In the rows, 128 means zero.
Each path below is one point turned by a fixed rotation once a step. After each direction that follows a path, write how fast that rotation turns it, in deg/step (0 if it stays still).
Each turn is a multiple of 5 degrees from 10 to 175, or 0.
Each row of a path follows its step; steps can be skipped.
Path 1:
step 0: [127 124 125 126 130 135 131 117 122 125 132 131 131 136 131 125 127 125
 131 137 118 139 133 133 122 127 121 129 129 133 123 127 132 124 131 131
 128 127 133 141 124 125 124]
step 1: [131 119 125 130 129 125 126 124 121 122 125 124 122 133 139 134 134 124
 133 132 129 123 118 118 116 134 124 129 131 130 134 125 135 134 126 128
 128 126 130 126 129 132 126]
step 2: [129 132 125 125 139 126 133 129 124 132 121 139 130 138 130 128 144 130
 130 126 135 129 136 120 128 136 134 133 130 125 127 132 128 128 127 129
 134 129 128 126 133 128 131]
step 3: [129 126 112 125 124 132 138 128 128 124 124 126 134 134 120 122 124 119
 132 131 130 130 131 133 128 131 136 124 130 125 121 135 139 128 134 125
 131 126 129 126 126 131 127]
step 4: [130 123 130 122 127 126 133 120 137 124 132 130 117 132 123 137 128 125
 125 129 136 122 127 128 132 124 127 126 132 138 134 132 140 131 129 130
 128 131 134 132 133 133 122]
step 7: [130 128 133 121 132 132 136 127 130 132 128 136 122 136 128 127 117 122
 130 128 125 126 130 133 129 123 137 127 130 133 128 113 126 131 127 136
 130 135 122 125 133 133 127]
step 8: [126 130 126 129 129 133 112 128 133 137 130 125 121 128 121 129 127 119
 133 136 123 132 130 116 127 120 138 127 129 125 132 126 131 126 126 128
 127 128 130 129 122 134 123]
step 9: [127 132 135 126 130 120 125 118 131 127 121 120 130 128 130 131 121 136
 128 132 125 122 129 119 129 120 130 136 130 124 119 133 128 126 123 123
 141 128 124 128 132 131 125]
step 11: [134 131 131 127 122 133 126 131 124 134 124 127 120 125 118 132 123 133
 138 126 128 132 121 125 119 132 131 128 134 128 133 123 126 134 137 123
 133 122 139 132 128 128 124]
step 13: [130 122 118 130 129 132 132 115 123 133 131 128 130 128 131 126 125 127
 135 133 135 135 128 128 133 124 125 132 124 130 120 133 118 130 126 120
 128 126 130 133 118 134 135]
step 20: [133 124 124 115 127 132 137 127 133 126 124 132 131 126 126 125 123 119
 131 129 136 123 126 121 123 122 126 138 120 130 131 121 129 128 123 128
 123 126 117 125 130 124 125]
Speeds:
[128 130 125 126 129 130 130 131 128 130 130 128 129 127 127 130 128 129
 128 127 130 130 127 128 127 129 133 130 129 127 128 124 130 129 129 130
 128 127 127 126 127 127 130] : 80
[126 130 127 127 127 129 127 126 130 129 125 127 128 130 125 131 128 124
 127 126 127 123 130 129 127 127 129 127 127 129 130 128 129 127 129 129
 126 128 125 128 130 128 131] : 25
[129 131 132 130 129 127 129 127 129 128 130 132 128 130 129 128 130 126
 129 130 131 130 127 128 131 129 129 128 126 128 129 128 126 127 129 129
 127 128 126 129 127 129 131] : 135
Path 2:
step 0: [127 124 125 120 126 133 142 133 132 125 118 119 131 123 126 135 125 129
 125 131 128 127 126 119 128 132 135 129 129 129 136 131 129 130 117 127
 123 133 114 124 123 123 125]
step 1: [135 128 122 122 123 142 129 129 130 127 120 112 134 126 132 123 122 133
 134 136 128 130 124 134 135 129 130 130 122 125 123 119 119 127 129 128
 132 125 121 126 123 127 127]
step 3: [128 130 117 125 125 138 124 133 123 127 116 125 131 131 122 127 118 139
 130 129 133 124 127 125 135 132 131 123 132 137 130 122 124 119 126 130
 128 136 120 123 135 124 131]
step 5: [130 130 123 127 122 125 131 128 126 123 126 116 131 123 126 125 130 137
 125 139 127 118 129 130 132 128 132 134 125 132 130 125 114 123 123 131
 116 131 116 122 127 126 131]
step 11: [131 129 123 120 123 129 137 130 131 122 124 132 125 128 122 130 121 130
 121 125 124 129 119 133 132 132 136 124 132 136 127 124 110 125 133 130
 131 133 124 120 118 131 126]
step 13: [129 124 123 116 127 128 135 131 130 122 118 126 122 122 126 131 126 125
 123 124 124 128 122 129 120 135 128 132 123 132 134 117 120 124 126 136
 120 127 121 124 139 126 129]
step 15: [134 130 126 123 127 132 135 122 139 124 118 127 126 134 136 129 127 132
 124 131 126 132 128 135 131 121 138 131 123 129 136 119 118 122 135 138
 127 124 126 125 131 133 123]
step 17: [131 129 115 125 132 141 135 128 132 125 124 121 122 125 127 121 116 122
 135 133 125 128 121 134 132 132 132 130 133 134 135 119 125 128 130 131
 126 123 131 123 137 128 123]
step 19: [128 131 119 124 123 129 129 119 128 120 110 118 125 129 128 133 125 131
 131 133 120 126 125 133 132 125 129 123 129 137 134 120 128 123 127 124
 130 124 122 119 124 132 131]
step 20: [132 124 131 121 126 135 131 125 128 135 117 123 122 119 131 127 122 128
 117 120 120 134 127 127 137 126 138 129 128 131 127 121 121 129 138 132
 127 124 131 122 130 125 137]
step 21: [135 127 115 128 133 123 126 132 129 125 119 124 127 128 125 117 128 128
 117 137 125 122 129 128 130 129 135 128 136 140 134 122 126 121 128 135
 125 123 127 121 133 127 132]
Speeds:
[128 130 130 130 129 129 128 129 130 127 131 129 130 130 125 129 127 128
 129 130 128 129 130 127 129 127 131 130 130 131 130 129 127 124 130 130
 127 129 131 129 128 127 130] : 60
[125 127 129 129 130 124 128 129 130 128 125 126 128 128 127 128 128 127
 128 127 129 126 131 128 126 129 127 127 129 126 128 130 124 125 125 130
 129 127 128 127 128 128 129] : 135
[129 127 127 128 130 127 131 130 131 128 128 126 130 131 134 128 129 129
 130 129 128 129 127 127 127 128 130 129 127 126 128 130 129 130 127 129
 126 128 130 129 129 128 126] : 45
[126 128 129 127 127 129 128 126 126 127 126 129 127 128 130 132 129 129
 131 125 129 128 128 127 127 127 129 125 127 129 129 129 131 125 126 127
 125 129 127 128 131 127 131] : 110
[127 130 130 127 127 128 129 125 128 127 126 126 131 128 130 128 131 130
 126 127 129 131 129 130 129 125 129 127 128 129 125 128 126 127 129 127
 130 127 130 128 124 130 129] : 80
[128 127 129 127 127 127 126 127 132 129 127 129 127 129 128 130 127 129
 130 129 124 129 129 127 130 125 128 128 128 127 130 128 128 129 127 130
 130 132 126 126 124 127 126] : 95
Path 3:
step 1: [127 124 128 133 125 132 131 126 133 127 123 131 128 137 125 129 127 120
 126 130 129 121 132 131 128 121 120 117 128 129 129 126 134 129 120 129
 147 132 137 118 134 130 133]
step 3: [126 130 139 140 125 131 126 134 128 128 129 135 123 132 124 137 139 126
 132 130 134 123 126 126 129 131 134 120 122 135 137 132 129 131 120 124
 125 132 122 127 120 124 129]
step 5: [121 127 129 128 127 130 134 123 136 134 131 124 133 129 137 127 137 124
 131 129 129 119 132 125 136 129 120 124 128 125 118 130 136 136 113 132
 133 128 126 121 127 130 134]
step 7: [118 126 139 137 129 131 131 129 138 126 124 133 124 135 121 126 130 124
 130 131 131 133 130 126 130 139 133 117 125 132 132 125 137 120 128 130
 135 136 129 123 131 131 128]
step 11: [125 131 138 130 127 128 123 126 137 128 125 125 127 130 130 127 132 125
 125 140 134 127 134 121 134 139 137 127 120 129 125 126 127 134 120 136
 130 127 131 118 120 135 132]
step 12: [129 129 130 134 120 124 129 126 130 128 124 126 127 132 128 136 138 121
 119 122 121 127 131 125 127 139 132 121 126 121 123 129 136 130 122 119
 133 116 132 121 125 125 135]
step 13: [121 122 137 126 121 132 128 124 129 133 128 130 139 141 131 132 128 119
 133 130 129 130 127 134 132 130 123 122 130 128 136 129 142 126 126 123
 136 125 133 123 134 129 134]
step 18: [127 125 134 132 122 131 127 127 130 120 118 123 120 126 125 135 135 131
 133 130 130 126 129 132 128 129 141 118 129 127 126 137 138 135 122 126
 127 124 127 127 130 135 141]
step 19: [124 134 129 126 126 128 133 127 137 136 126 121 125 138 124 135 138 121
 124 139 130 135 124 132 132 137 133 116 130 128 132 125 135 122 127 131
 128 132 126 125 133 125 134]
step 22: [118 128 136 124 134 126 126 134 135 123 123 124 120 132 122 129 130 128
 129 139 126 124 124 138 128 139 127 121 132 120 133 129 135 131 123 131
 130 132 122 128 126 124 138]
step 23: [132 135 131 132 129 132 122 130 136 130 129 131 123 138 127 128 131 119
 123 141 127 122 130 132 135 133 134 122 123 119 128 126 121 127 118 130
 128 122 128 119 135 135 129]
Speeds:
[129 130 128 127 129 129 128 130 131 128 128 129 125 131 127 126 129 132
 129 128 130 128 127 129 126 130 131 127 126 131 128 126 128 129 129 130
 124 128 127 127 130 129 129] : 90
[126 127 129 129 128 126 129 131 130 130 129 129 127 126 129 126 131 129
 130 125 126 128 126 129 127 131 127 129 125 125 126 130 129 126 127 128
 129 128 128 130 130 126 127] : 145
[126 129 128 127 130 130 127 129 129 127 129 128 130 132 125 129 128 129
 129 130 131 130 129 127 126 127 126 128 126 124 130 128 126 126 128 127
 131 129 129 128 130 128 126] : 115
[130 129 126 129 129 127 127 128 127 129 128 127 132 133 131 127 128 129
 127 124 129 125 126 128 129 126 127 127 128 127 126 125 130 126 126 129
 128 126 130 129 128 127 128] : 95
[128 127 131 126 127 128 128 129 127 131 126 128 129 129 127 127 129 125
 128 128 131 125 129 127 127 128 126 129 129 131 127 130 128 124 127 129
 126 131 128 126 127 130 127] : 175
[129 127 130 129 130 129 127 132 127 128 124 130 126 128 128 127 126 128
 128 129 127 126 126 129 129 127 125 127 127 128 130 126 126 129 129 130
 129 127 125 128 127 125 126] : 55
